Turns, then the turns between two rows, first turn first; the first pair answered
turn rige:
[ 39  -9   8  29  -3   5  -8  -7   6 -31  28 -17   6] => [ 42  -2  14  20  -5   3  -9  -2  15 -30  29 -12  18]
[ 13 -11 -26  50  10 -18  19  -3  28  10   5  -2  14] => [ 12 -12 -21  55   9 -22  12  -3  27   7   7   0  10]
[-36   0  -7 -14  10  -2  13 -16  10  17 -16 -12  -1] => [-38  -6  -5  -2  14  -3   5 -18   4  12 -15 -15 -15]
[  8  36   6 -29  -2  -3  -4  11  39  10   7  28  54] => [  5  19 -34 -30   1  21  37 -13  14  25  -3   0  48]
turn sapiz:
[ 17  34   3 -30 -26  26 -22 -22  -3 -16  32 -11  18] => [ 11  41   7 -35 -26  19 -23 -13   5  -9  30   1  26]
[ 10 -12   7  25   3 -10 -10   7   4   3  11  -6   1] => [ 10  -9   5  27   4  -7 -14   5   2   1  13  -7  -2]
[-16  15 -12  11   0 -15   1 -14  17  12 -10  -4 -15] => [-17  13  -8   7  -1 -19   5  -8  21  15 -12  -1 -11]
turn duzu:
[  3 -22  17 -22   1  18 -21   3 -26 -19  -6 -17 -17] => [ -1 -35 -21   8  13  17   2  -7 -23   0 -11 -23 -19]
[-12  13  21 -36  -5 -10   6  24  14   8  -8  18  21] => [ 23 -25  41  -4  -8  -9   4  17   7 -21  12  -4   5]
[ 38 -14 -34  42   1  10  14 -10  13  -2  21 -22  10] => [ -4  36 -48  -5   4   9  11   3  23  26  -1   9  31]
turn mimor:
[ -2  -3  24 -29   2  -6 -12   6   1  -9  18  16  -6] => [-21   7 -24  -7  14   2  -5 -14  -8  10   9  12 -19]
[-14  -1  -2  10   2 -11  -7  -2  -2  -2  -1  10  -8] => [-10  -4   9   4   0 -14  -8   4  -1  -6   0  12  -5]
[ 11 -39 -30   8   7  17  40 -13  -9   5   5 -16  -1] => [ 34 -12  22 -26 -12  26  -1  -2  -6 -27  22 -12  15]
Pairs:
(two turns a pair)
[ 17 -42  18  10  -1 -14  33  23   9 -17   4  -2   1] => [ -4 -29 -31  34  12  -4  36   0   0   3  -4  -6 -13]	mimor mimor
[  5 -25  32 -17 -12  -8   7  20   4  -7   7  11  -4] => [  4 -28  13 -26 -10   5  31  11  -4   2   2   0   2]	rige rige
[ -9  11  15  -7  -4   9  -8 -20 -18  -3 -25 -13  -5] => [ -8  13   9   4  -2   8 -15 -23 -15  -4 -23 -11  -8]	duzu sapiz
[ 18  14 -20  22  -3  -6  -4 -30   3   2  -1   3  17] => [ 14  29  -4   1  -7  -8 -18 -20   7   0  -3  15  23]	sapiz duzu
[-24 -38  14   8  -2 -24   1  27  21  -9   5  11 -21] => [-38 -23   6  -5   0 -25   2  30  24   3  -4  22 -15]	duzu duzu
[ 22 -20  11 -13 -10  20   7   1   0  -3  15 -20  14] => [ 13   3  -2  -8  -9  30 -18 -14  -8  -7  19 -19   4]	sapiz sapiz
[  3   4 -27  23   4   0  -1 -11   0   3   2  -9  -3] => [ -7  29  -9  -3  -2  -3 -22   1   4   0   0   8   5]	sapiz duzu
[ 13 -39   9  10   5 -10  18  10   6  10   2  -7  12] => [ -2 -20 -26  24  12   1  13 -10  -2  23  -1 -12   3]	mimor mimor
[  9 -42   6  32  18  -1  31 -13  -4   0  17 -13   5] => [-34 -12 -25  16  27  -1  29 -16 -10  27  -4   5  -1]	duzu rige
[ 25 -34   5  -5  -4   3  39   0 -11  -8  -2 -16   0] => [ 21 -22  12  20  -2   5  -8 -11 -21 -26   9 -14 -27]	sapiz rige
[  4  -8  23 -14 -11 -11  12  -1   0  -4  13  11  36] => [ -2  17 -14   0  -8  13  -1 -32 -17  -2  18  -1  21]	sapiz mimor
[ 19 -12   6  -4 -14 -27   9  12  29   2   4  10   0] => [ 15 -15 -12  -4 -11 -21  26   6  25  11   0   5   0]	duzu rige
[ 27 -41  -7  67   7 -16  10 -12   4 -10  17 -19 -18] => [  6   0  44 -26  -6 -35   8  39  33   3  -3  25  35]	duzu mimor
[-20  40  -4 -51   6   8  12  20  -6  18  -4  24  10] => [  8   1  48 -47  -2   3   4  31 -16 -16  10  11  -5]	mimor duzu
[ 23 -37  -9   7   8  -9  46   3  12   5  -1 -13  18] => [ 34  21  -4 -23 -10  27  -2 -19  -3 -18  15 -21  24]	mimor rige
[  9  25 -17  -3 -23  23  12 -34 -26  -6  -2 -29   1] => [ 10  37   0  -7 -27  21 -11 -29 -22 -16   4 -21  -2]	sapiz duzu
[ -2 -29   9  -8  -1 -25  23  18  12 -23   6 -18  17] => [ -3 -37   1  -1   0 -22  25  11   3 -23   6 -25   6]	rige rige
[  0  -1 -33  30   8  -6   6  -8   6  15   2  -1  -4] => [ -4   4 -25  34  10 -14  -8  -4  10  13   4   6  -6]	sapiz rige
[ -5  22 -31  36  10 -14  -7  -4  36  10  12  24  18] => [ 12  -5 -12   8   3 -16  32  12  40  10   7  17  42]	mimor rige
[ -6  26  -8  -9   7   9 -12   3  23  -7  12  27  29] => [-10   6 -41   0  11  28  14 -21  -4   1   5   2  11]	rige rige
[ 26 -37   5  -6   5 -10  19   2   2 -17  -7 -26 -11] => [ 13 -26 -27   8  11  -3  22 -14  -2  -4 -12 -30 -20]	mimor mimor
[ -4  20   8 -35 -26  25 -10 -13   7 -30  13 -14  -3] => [-28  -3 -43   0  -6  15  24 -23   6   2  -5 -16 -20]	mimor sapiz
[-16  -5  20  12   2  -9 -21  22  -3   4  -1  10 -18] => [-24  22  -9   6   3   2 -17  12   2  20  -6  14  -3]	rige mimor
[ -2   9 -26  53   6   7 -17 -11   4  17   9 -19 -19] => [  7 -24  27  32   1 -26   0  32  28  12   4  -1   1]	sapiz mimor
[-18 -11  -7   1  -3   6  10 -19 -29  13 -10   0 -21] => [-27   8  -8  -3  -2   1  -3 -13 -20  19 -13  13 -16]	sapiz sapiz
[  6 -16 -15   7 -23  32   1 -20 -46   2   7 -39  -9] => [-12 -20 -34  -1 -12  16  36  -5 -31  31 -12 -26   8]	mimor duzu
[ -1  -3   7 -12  -6   8  -5   2  -5  -6   9  -8  -8] => [ -9  -5  -1   2   1   4  -9   1  -4  -1   6  -5 -18]	mimor rige
[  0 -10  32  25  12 -19 -41   2 -14 -18  16  10 -49] => [ 29 -26  18  52  15 -28 -11   6  16 -11  25   7 -20]	rige duzu
[-16  35 -12  -8   6  -1 -38   1   2  10  -1  22   1] => [ 18  -9  35   2  -3 -13 -34  17   6 -19  14  10  -1]	sapiz duzu
[-27 -28 -11 -16  -4  20  40 -11 -40   6 -44  -2  -5] => [-38 -19  -2  13   2  13  -8 -16 -46  -7 -36   6 -39]	rige sapiz
[ -3 -20   6  15  13 -10   0   6   7   6  -7   6  -8] => [ -7  -7  19  -4   9 -11  -9  12   7   3  -9  14  -3]	duzu duzu
[  6 -17  -7   3  19   4  31  -4   4  -1  -6  -4  11] => [-10  11 -12 -19  16  11  18  -6  -1   5 -13   6  14]	sapiz duzu
[ -5   7  26 -48 -22  24   0  -9 -25  -6   5 -12 -14] => [-28 -12  -1   2  -3   8  -4 -17 -31   5  -1 -10 -53]	mimor rige
[ -5 -10  -1   4   6  -1   9  -3  -8  -2  -1  -7  -8] => [-15  -1  -2   0   7  -4   4   0  -6   2  -5  -1 -10]	duzu rige
[  5  20 -13   1   4   1  -6  -5  14  16  -6   2  14] => [  1   8 -22  13   7   5  -5 -13   1  16  -6  -7  -3]	rige rige
[-14 -22   1  23   9 -43  18  19  15   6 -16   7  -2] => [-23  -2  -1 -11   4 -35  26  22  13  15 -24  12  13]	duzu rige
[  8 -31 -23  25  14 -27  59   2  19  17  -1   9   5] => [ 40  21  39 -24 -17  -4  -8   4  16 -31  26  12  26]	mimor sapiz
[-39  13  -4  12  21 -39 -18  30  15  23 -10  39   2] => [-39  25  -7  11  19 -33 -30  25  12  19  -8  37   2]	mimor mimor
[ 4 18 -7 18  6  6 -1 -9 20  7 14  7 14] => [ 0  9  7  6  4 -6 10  6 25 11  9 14 22]	mimor duzu
[ 32  32  11 -38 -19  27 -10  -9 -18 -28  23 -12  25] => [ 26  13  -7 -19 -14  37  -2 -27 -40 -28  22 -28  -2]	rige rige
[ -5  10 -12  13   5  -9   8  -3  21   5  -4   5  17] => [ 7 13  8  0 -2 -6 -2  1 22 -8  4  3 24]	sapiz mimor
[ 19  -5 -49  -2   0  24  23  -9  -7  -8  -5 -15   8] => [ 25 -18 -31 -12  -2  13  37  10   6  -7  -7 -10  21]	mimor duzu
[-28  42 -13  -2   8 -13 -26   7  20  21 -12  33  10] => [ 15  32  30 -32 -11  -2 -19  16  22  -8   5  17  35]	duzu rige
[-20 -21   0  38  12 -18  -7   0  -3   4  -1 -10 -37] => [-24  -5  38 -10   1 -27 -12  30  10   3  -8  11 -14]	duzu mimor
[-35  -7  -6   6   9 -16   2  25  -7   9 -28  18 -22] => [-22   4  21 -20  -2 -14  -4  37  -2  -3 -21  21  -2]	duzu rige
